In the rows, zero is written as 128.
Families of rows that turns and mirrors carry onto each other, the same ones carrying the whole set onto itself: the rest of each named row's family, in list order
4 families of 8 rows
bebo: [111 140 127 136 133 132 140 139 117 104 159 131 138 124 166 160 126 133
 121  98 126 155 136 116 120 122 115 139 162 116 173 120 118 138 113 122
 133 172 143 130 139 106 137  84  86 126 133 131 140]
mun: [103 138 109 117 141 151 158 143 145 144 150 113 128 149 115 133 146 112
 147  86 120 157 137 117  87 146 140 113 157 130  98 109 127 133 156 157
 131 111 138 123 142 132 131 107  80 130 164 122 109]
vuro: [132 125 164 112 144 120 137 115 153 140 136  91 134 121 119 147 130 116
 138  90 133 130 101 121 145 147 161 136 143 136 118 149 100 128 134 125
 146 137 129 127 165  67 121 134  96 134 128 164 125]
ref: [117 125 111 111 140 125 174 119  85 124 122 118 146 147 129 130 128 155
 102 112 124  95 126 104 153 138 156 145 145 148 125 118 131 148 143 138
 149 115 110 116 152 130 138  83 132 129 119 132 117]
Lebok: [130 105 131 109 124 112 141 121 130 166 115 119 127 134 108  96 136 111
 118 147 123 126 121 143 125 143 161 119 160 166  96 162 136 128 161 118
 130  79 137 117 146 161 137 142 124 116 115 143 114]
vir: [137 133  94 122 140 133 174 118  82 114 116 120 140 142 119 126 131 145
  98 114 132 102 117 106 152 150 160 124 163 147 135 120 135 144 134 128
 141 118 108 118 157 128 145  96 121 132 134 141 121]
dinu: [116 118 159 130 125 124  97 146 160 145 149 138 121  98 141 145 128  98
 168 127 114 155 119 144  84 117 131 108 150 141 136 144 118 127 147  83
 123 124 164 132 122 127 123 154  92 128 126 140 129]
Kepir: [124 135 105 116 130 130 181 114  89 123 115 120 140 146 120 127 136 149
  85 104 119 116 137 107 158 149 150 141 153 139 123 122 136 132 125 148
 137 122 112 125 152 128 146  85 130 124 137 132 129]
nubaf: [140 107 134 100 128 123 143 131 130 163 116 114 116 121  93 116 144 128
 121 139 123 125 119 142 132 139 166 119 134 161 109 160 141 124 166 119
 120  75 137 118 133 139 126 146 134 112 112 151 113]
muz: [122 126 156 131 131 122 100 150 172 152 149 125 117 104 137 137 128 108
 155 129 119 173 142 149  93 131 129 108 150 134 124 143 105 106 128 106
 117 123 157 132 121 128 119 155  92 125 137 144 134]
tam: [127 123 143 109 125 125 134 123 141 128 150  82 125 120 115 153 130 115
 147  94 130 138 101 122 158 140 163 130 148 143 124 139 107 131 131 136
 160 140 127 124 176  82 147 133  86 142 136 166 127]
mab: [141 111 151 124 112  98 117 119 105 123 115 147 124  99 143 136 112 138
 103 147 121 117 115 136 150 119 144 134 141 144 159 158 122 129 118  81
 131 141 136 133 133 119 129 129 142 124  96 151 147]
kige: [123 123 145 127 113 124 100 148 165 142 143 139 110 101 129 140 134  94
 149 122 117 177 129 146  85 127 125 102 152 127 136 148 119 115 131  99
 118 135 162 137 125 126 125 159  91 126 138 142 138]
Vobov: [104 130 102 130 140 152 156 149 158 134 154 116 120 133 118 128 153 113
 137  82 121 166 135 110  97 153 142 120 153 142  90 114 137 150 150 137
 132  95 160 123 139 137 136 103  89 134 149 117 113]
dukuf: [132 117 163 126 110 100 123 117 112 133 106 149 129 109 151 140 119 125
 107 154 113 109 120 143 142 119 135 118 152 137 160 152 136 117 109  87
 140 145 117 120 147 121 120 132 130 123  92 149 138]
tad: [103 132 101 121 143 148 162 138 140 138 150 118 134 134 100 139 145 120
 132  97 130 157 133 110  84 146 144 116 165 143  98  99 112 144 168 151
 131 103 157 121 135 133 143 114  99 135 167 126 106]
fuge: [111 125  94 130 112 130 137 147  99 130 132 168 122 129 138 124 132 133
 110 143 106 143 150 132  94 124 120 110 156 140 145 119 149 133 140 109
 116 113 145 129 110 187 140 105 126 120 130 109 130]
Lunu: [107 115 164 121 111 115 100 148 169 154 154 139 116 107 141 148 127 103
 153 119 109 168 136 147  87 116 122 121 137 125 127 142 113 119 139 105
 126 130 167 137 119 130 120 145 102 124 126 133 137]
bip: [119 129 159  93 126 118 136 109 146 133 146  84 135 122 119 135 125 114
 144  88 123 131  97 126 142 150 166 142 137 159 116 127 105 139 125 124
 152 132 124 126 157  91 121 135  94 136 137 166 129]
piru: [138 121 157 119 113 100 112 127 112 128 118 143 123 113 155 132 117 132
 115 134 107 116 120 141 153 126 140 131 134 131 163 166 135 117 108  84
 138 149 115 132 144 118 121 125 124 119  93 148 149]
zarip: [137 103 132 107 132 129 136 140 136 150 109 116 115 124 103 100 149 120
 125 140 116 132 111 158 124 141 167 125 145 162  97 153 140 117 162 116
 126  79 136 117 143 151 123 142 131 121 117 152 110]
sesum: [106 143 124 136 122 121 137 123 116 118 156 143 141 123 152 172 114 131
 125  92 123 144 145  94 115 128 115 120 152 111 164 112 108 144 112 118
 138 170 137 139 134 106 141  96  94 133 141 122 144]
sig: [132 109 131 108 123 119 136 122 135 164 108 126 118 125  92 113 139 118
 127 136 114 120 119 136 119 146 165 106 140 159  87 152 130 125 163 113
 129  75 129 126 141 150 131 155 134 128 125 144 118]
Pugav: [117 120 106 136 126 128 146 145 109 144 124 174 118 110 137 117 137 145
 108 137 121 136 151 125  95 126 121 113 164 128 135 123 135 126 133 113
  95 116 151 131 115 183 130 104 130 119 128 103 129]
zonin: [119 121 101 115 125 128 177 113  82 115 118 131 139 148 120 134 135 144
  95 105 123 102 114 105 144 138 154 140 148 139 135 124 145 157 147 127
 145 126 116 121 156 126 144  84 131 125 122 129 119]
Til: [135 120 161 115 116 101 121 116  91 136 112 139 140 113 138 140 107 134
 111 150 114 106 115 138 144 117 142 128 149 140 171 153 116 111 125  95
 130 152 113 134 138 116 132 136 134 121 112 157 141]
mufo: [127 129 152 108 128 121 127 119 143 124 145  84 136 133 119 152 121 106
 145  94 120 141 101 130 143 142 161 133 137 148 124 139 116 137 139 123
 171 135 123 128 163  71 133 134  93 132 132 171 124]
pazu: [110 145 133 135 130 143 136 142 118 102 150 138 132 110 152 172 122 133
 134  82 113 147 134 106 115 124 120 130 140 111 165 108 116 130 111 113
 131 168 136 141 128  94 130  96  98 133 147 130 142]
Vopes: [119 121 105 151 126 133 143 149 101 137 120 174 124 118 141 137 135 131
 110 143 112 145 155 125  97 116 115 106 164 119 144 137 147 123 147 108
 111 115 151 131 120 164 150 107 130 117 125 106 131]
rolo: [102 141 124 143 125 127 128 132 124 106 148 146 139 129 164 153 117 123
 130  96 117 152 135 111 106 132 112 127 164 115 150 105 108 138 105 112
 143 177 137 140 141 115 139  91  88 140 148 121 143]
dit: [116 126 113 133 131 121 137 141 109 138 119 173 132 132 139 117 131 136
 104 139 111 138 152 130  77 124 119 113 151 132 137 126 136 131 141  97
 104 114 146 131 102 172 121 106 139 111 123 109 130]
serav: [114 130  96 117 147 152 151 146 139 137 159 107 129 141 105 131 143 125
 144  82 128 163 136 109  96 148 144 126 147 136  99 116 117 145 162 146
 127 103 158 135 130 136 146 109  95 130 167 128 116]

The rest of the family of rolo: nubaf, muz, tam, tad, piru, zonin, dit
The rest of the family of serav: ref, kige, dukuf, zarip, sesum, Pugav, mufo

Families of rows that turns and mirrors carry onto each other, the same ones carrying the whole set onto itself: the rest of each named row's family, in list order
8 families of 5 rows
pava: [129  93 138 141 130 135  95 107 157 137 149 153 160 131 137 140 118 109
 124 157  87 154 139 127 176 149  93 125 132 112  92 135 129 192 115]
rekub: [144 149 130 141 120 123  77  99 170 161 141 134 146 109 147 140 103 131
 107 167  79 128 115 133 166 168 121 133 138 121  76 155 159 155 147]
Fod: [114  80 131 115 142 126  90  93 179 126 176 141 126 134  93  98 113 126
 105 142 116 139 114 134 150 144 104 149 129 135 131 147 147 156 126]
Nur: [139 123 150 109 137 115  90 111 150 123 127 156 186 139 156 145 111  90
 140 156 105 163 128 113 197 142 101 135 115 112  82 136 131 179 132]
Zema: [142 135 150 106 122  83 105 107 175 167 107 110 114 142 136 120  87  97
 136 153 144 130 126 119 170 134 120 127 167 101 143 126 167 131 126]
puzu: [144 131 133 151 113 103  68  99 185 174 130 128 114 120 128 126 112 132
 101 160  95 128 117 130 149 157 115 117 165 131 116 145 155 150 137]
Letem: [ 98 113 131 104 163 121  81  88 147 129 174 150 155 122 108 130 115 120
 111 158 106 146 105 130 154 150 107 141  99 141 102 141 136 165 132]
zunu: [168 113 165 113 120  94  68 107 204 131 150 148 104 168 106  94 115 107
  98 133 146 136 115 123 161 137 111 135 139 116 129 149 161 123 111]
Ruzo: [ 94 147 130 130 123 121  87  75 136 125 164 148 139 119 112 144  85 104
 104 147  96 126 112 143 188 169 106 149 103 102  90 126 141 154 104]
Rosu: [133 153 113 134 105 139  95 105 150 116 177 147 125 136 113 105 111 111
 142 164 104 116 117 136 168 147 119 162 116 109  49 145 140 143 125]
pibol: [106 115 145 144 115 131  91  78 153 146 166 128  97 122 102 113 102 126
 101 127  97 129 123 134 168 155 100 150 125  94 119 134 144 128 107]
Zam: [132 151 129 112 119  92  62 109 153 147 143 138  97 158 100  95 115 109
 135 151 138 131 107 102 140 111 100 126 149 123 117 115 123 126 129]
lazal: [134 169 122 116 125 118 121  97 163 143 132 130 148 122 153 148  88  90
 134 176 111 132 129 147 189 168 132 147 133  97  74 144 168 160 128]
vopi: [132 143 115 107 120 108  89 125 150  99 170 144 152 151 123 112  80  95
 160 159 139 101 110 129 182 142 121 160 119 107  71 132 155 143 119]
fup: [130 143 123  94 129  79  68 127 152 118 149 139 133 164 114 106  83  94
 156 153 160 108 104 108 166 118 110 137 139 116 113 113 147 131 122]
dimif: [144 155 136 100 134  87 117 115 171 143 112 118 150 145 153 135  75  85
 149 166 143 125 126 133 190 150 133 142 142  93 109 134 179 143 124]
masel: [150 156 137 119 127  99  82 113 170 136 129 131 167 117 163 144  93 110
 133 160 109 118 110 129 193 171 133 147 124 118  73 158 175 140 148]
zuki: [150 127 141 135 115  68  68 112 193 156 112 119 116 136 131 123 106 110
 122 147 134 118 116 123 164 154 124 118 165 134 138 140 166 131 132]
libul: [155 130 158 102 134  91  91 121 171 117 104 145 158 156 154 125 130  76
 148 137 136 169 130 104 204 136 107 141 124 111 105 142 132 151 139]
mim: [124 139 128 109 138 113  79  93 133 120 132 150 146 136 154 138  97  83
 136 150 139 180  86 143 199 136 121 145 105  99  77 133 106 140 127]
Gigu: [145 160 163  99 139  93  66  97 153 119 154 167 165 143 134 144 105  87
 117 160 123 135 103 131 186 158 123 135  81 120  64 144 155 140 114]
Rabag: [121 151 145  94 163  95  83  92 146 119 140 148 168 143 115 125 126  96
 130 164 114 155 101 129 171 144 129 149  74 141  88 138 133 147 135]
mubub: [147  97 147 113 128 104  99 102 202 115 142 133 123 160  88  72 123 105
 121 137 132 143 114 134 165 135 125 161 123 135 135 151 150 133 127]
giviv: [133 156 122 138 103 130  78  95 151 147 160 143  90 140  98  95 133 118
 126 159 102 136 115 120 142 128 106 141 135 118  78 134 119 132 131]
togi: [145 176 144 104 146  80  85 110 175 128 112 133 133 186 115 102  90  95
 115 136 139 146 109 122 187 131 122 155 116  85 127 125 155 118 118]
nadig: [139  80 140 155 121 122  99 110 180 139 140 141 117 144 126 119 142 108
 125 140 109 153 149 126 169 148  96 123 150 115 121 141 130 171 109]
kabo: [152 142 157  99 141  84  94 103 181 111 120 138 149 167 102  88 133  86
 135 152 131 154 105 131 177 137 141 162  90 137 109 145 143 128 131]
Bub: [126 128 153 118 138 125  65  87 147 137 186 164 140 119 127 147 110 120
  96 153 101 133 111 130 159 162 102 126  99 119  71 150 149 151 113]
rof: [131  75 127 145 122 139  86  98 156 146 153 136 115 144 123 105  88 118
 119 146 124 162 100 152 166 125 110 135 145  92 116 130 116 148 102]
Vota: [149 137 129 122 134  95  88 108 162 114 114 139 122 167 143 112 110  74
 142 143 160 176  94 152 198 132 136 147 115  97  99 137 114 125 113]
Miko: [155 103 152 131 125  94  97 118 189 125 112 135 115 160 138 110 148  87
 138 128 138 162 144 113 186 139 104 132 144 115 129 145 131 146 123]
mebil: [140 133 153 130 131 105  91  99 176 148 133 120  92 164 103  87 104 121
 108 120 123 141 120 119 167 133 108 153 134  84 143 134 151 106 114]
ganep: [117 183 130 106 143  91  84  94 150 113 131 151 164 160 119 136  77  84
 113 154 122 137 104 137 199 153 120 152  97  97  95 121 148 149 111]
sopod: [138 100 154 127 126 125  65  92 179 147 183 154 102 134 110 115 115 131
  85 137 116 133 118 126 144 148  93 125 135 117 111 152 155 141 112]
Nuf: [154  97 127 144 125 109  92 112 177 130 127 131 103 172 125  92 105  96
 133 140 152 166 103 155 177 124 130 141 138  92 121 133 121 130 100]
gelo: [122 154 125 132 107 133 113  78 159 168 137 131 113 105 135 145 107 105
 112 171  92 142 131 141 169 165 116 135 150 105  87 143 150 157 132]
zogu: [129 134 143 127 106 111 103  82 168 183 122 117  93 116 125 125 107 108
 116 157 112 143 130 124 156 144 109 123 171 110 128 132 148 140 130]
ziso: [154 142 143 116 124  66  76 123 184 134 112 122 146 136 155 133  94  98
 141 147 143 111 111 123 191 163 138 137 139 125 112 148 177 126 139]
nabog: [114 101 125 122 130 142  76  88 130 140 156 147 141 122 141 132  82 111
 121 151 115 171  87 146 178 130 104 138 124  95  87 129 109 155 118]
pag: [174 151 170  97 127  74  68 111 188 115 130 155 143 175 122 111 109  80
 119 144 151 136 108 126 186 142 129 140 105 120  99 145 161 122 111]

The rest of the family of libul: pava, Nur, nadig, Miko
The rest of the family of Gigu: zunu, Bub, sopod, pag
The rest of the family of nabog: mim, rof, Vota, Nuf
The rest of the family of Zema: lazal, dimif, gelo, zogu
The rest of the family of ziso: rekub, puzu, masel, zuki

